rotation ticks, each row followed by its count of ticks
The counts run from 0 to 116.
[123 105 137 154 171 142 183  73  93 148 155 163  84 137 152 121 185 129
 153 136 124 131 140 134 117 140 146 107 113  87 117 130 127 114 154 117]  11
[105  76 137 172  89 130  96 102 129 211 142 136 108 112 123 138 115 129
 169 141 104 126 130 129 113 187 148 153 135 103 141 121 117 102 151 115]  7
[150  54 147 157 143 112 140 145 106 141 100 137 154 138 146  99 124 120
 121 142 103 101 150 120  89 149 127 124 149  84 147 129 197 143 144 121]  26
[ 84 136 131 116 178 167 106 113 153 157  96 103 170 146 143  91 132 162
  97 161 134 123 109 130 106 135 133 106 101 148 157  71 139 128 128 106]  114
[ 98  70 136 125  94 176 106  94 130 152  97  65 135 131 130 133 113 160
 112 138 119 108 122 137 103 159 126 136 147 140 125  65 133 103 132 128]  116
[ 81  89 123 107 108 154 169 122 150 182 150  82 147 114 138 152 119 171
 130 153  71 108 120  94 142 153 152 100 136 129 121 119 151 101 138 134]  52
[ 95 108 118 170 130 111 141  87 132 183 183 139 112 114 134  98 136 125
 126 141 101 145 114 119 135  93  91 109 138 159 158 146 169 144 139  61]  73
[ 80 162 117 108 151 159 152 140 171 146 142 153 156 144 194 151 129 116
 116 106 113 143  77 134 153 133 167  90  92 145 111 108 173 143 111 115]  18
[ 81 153 120 133 144 154 136 153 168 110 124 117 169 147 168 145 104 109
  97 139 116 131  77 115 134 156 157  88  83 133 119  85 176 147 104 130]  19
[116  62 149 125 155 139 147 135 151 151 139 169 143 124 191 102 106 119
 102 138  87 151 138 152 129 140 103 125 143 181  85 125 118  72 139 139]  67
[106 129 122 101 126 170 125  89 118 118 135 126 111 128 157 111 137 114
 116 146 117 147 124 117 119 112  57 103 116 157 102  55 150  91 161 124]  35
[117 125 120 119 127 178 110  92 140 130 149 147  96 130 174 127 170 126
 138 115 114 152 142 135 121 153  83  93 132 187  91  61 138  86 146 112]  36
[127 105 141 130 148 114 166  71 123 156 183 102 119 142 132 115 103 130
  93 107  97 132 157 146 119 158 133 119 173  98 139 131 118  81 118  78]  92
[134 125 130 107 160 130 115 146 145 133 104 170 157 135 168  89  64  58
 107 140 131 136  82 136 110 139 124 149 110  85 137 108 148 126 145 148]  64
[124 114  87 156  87 120 126 161 137 168 146 172 122 103 149 147  90  71
 159 142  99 132  72 113 148 147 114 134 124 137 125 149 187 133 164 124]  103
[133 131 126 120 102 153 126 104 110 131 163 143 137 143 152 148 155 137
 169  92  98 125 155 114 111 156 141  76 139  86 122 105 193 162 121  96]  56
[ 94 137 100 131 155 152 161 116 128 123 164 136 125 150 147  97  63  89
 148 117 113 131 108 102 112 115 123 131 124 182  94  64 128 116 134 148]  99
[131 108 128 145 141 125 102 136 118 123 131 171 159 136 125  93  66 125
 152 126 113 144 143 129  94 157 137 105 128 129 135 144 181 199 107  86]  24
[129  95 140  88 149 155 142 103 128 174 118 124 160 127 177 107 148 167
  90  98 134 142 113 184 117  90 124 124 143 149 148 135 154 126 131  83]  112
[137 115  89 166 128 161 152 105 126 178 131  90 109 117 112 142 162 127
 139 124 141  84  80 170 123 147 159 130 166 136 177 113 147 114 152 101]  77
[115 158  94 139 178 141 187 104 151 167 149 138 109 131 124 140 132 109
 130 145 123 118  74 135 144 162 171 106 116  88 155 133 107  86 165 125]  13
[ 81 137 103 112 148 148 138 152 128 155  74 146 156 123 144 169 103 148
 137 139 120 129  80 135 128 179 162 133  83 141 134 107 144  93 162 129]  83
[116  98 111 180  76 139  94  78 115 109 118 143  97 128 138 130 119  89
 110 134 150 152  74 137 120 146  83 124 115 104 121 112 159 144 134  94]  40
[134  93 109 164 129 132 164 128  96  80 123 186 105 122 146 117 124 106
 131 153 117 153 118 119 110 131  70  97 115 155  94 154 186 143 160 106]  105
[110  96 153 148 142 113 141  97 122 114 124 115 132 136 129 110 125 131
  88 178  98 137 144 108 107 180 112  77 103  49 141 134 154 120 118 102]  90
[ 91 128 149 126 150 118 110 110 131 139 126 159 154 128 141 116 109 129
 115 160  94 158 129 107 122 182 131  93  79  63 143 145 154 138 124  91]  89
[125 157  83 127 152 159 189  87 148 132 144 112 111 125 112 135  93 103
 113 154 129 128  50 137 141 142 146 103 115  88 136 132 107 111 156 135]  14
[105  96 131 136 125 117 171 118 137 181 153 101 130 162 179 120 109  80
 123 109 108  96 105 121 135  97 141 145 148 112 131  69 147  91 129 146]  97
[132 155 131 112 173 153 128  84 136 158 177 133 141 152 131  69  83 107
 125 123 128 135 129 145  98 131 158  98 141  91 147 102 121 158 102 104]  94
[ 92  93 148 163 141 164  80 100 122 134 114 138 116 137 123 105 119 146
 154 163 115 139 160 117  82 173 128 115 109 150 103  70 112 136 138 114]  5
[121 135 118 133 126 128 128 121 108 163 145 150 138 149 145 161 146 115
 152  85  92 110 136 105 120 173 152  93 138  72 150 108 207 129 131  85]  57
[104  81 131 195 137 118 137 103 104 149 142 173  93 144 168 129 151 114
 130  90 146 157 115 183 115 139 138 136 126 151 125 148 154 119 118  68]  42
[169 126 118 110 161 139 132 137 116 135 141 182 139 148 169 112  99 101
 127  72 124 129 137 194 105 166 164 141 166 112 121 109 134 101 133 125]  62
[121 132  82 120 127 161 155  76  94 138 107 126 128 127 112 115  82 129
 143 119 171 122  53 156 110  95 126 135 121 138 156 111 152 146 155 116]  79
[118 121 125 137 158 167  88 140 195 152 152 160 142 105 136  78 101 114
 135 185  92 153 124 128 110 160 109  91 130 168 104 115 118 140 136 127]  69
[141  45 126 158 135 160 175 101 129 147 101 108 121 125 132 115 109 141
 112 161 142 118  87 182 112 156 169 144 138 103 119 157 113 128 144 143]  46
[145  86 143 155 141 124 114 142 108 121 110 159 154 140 134  82 102 120
 144 150 118 123 145 111  78 164 140 100 124  87 143 133 191 194 127 113]  25
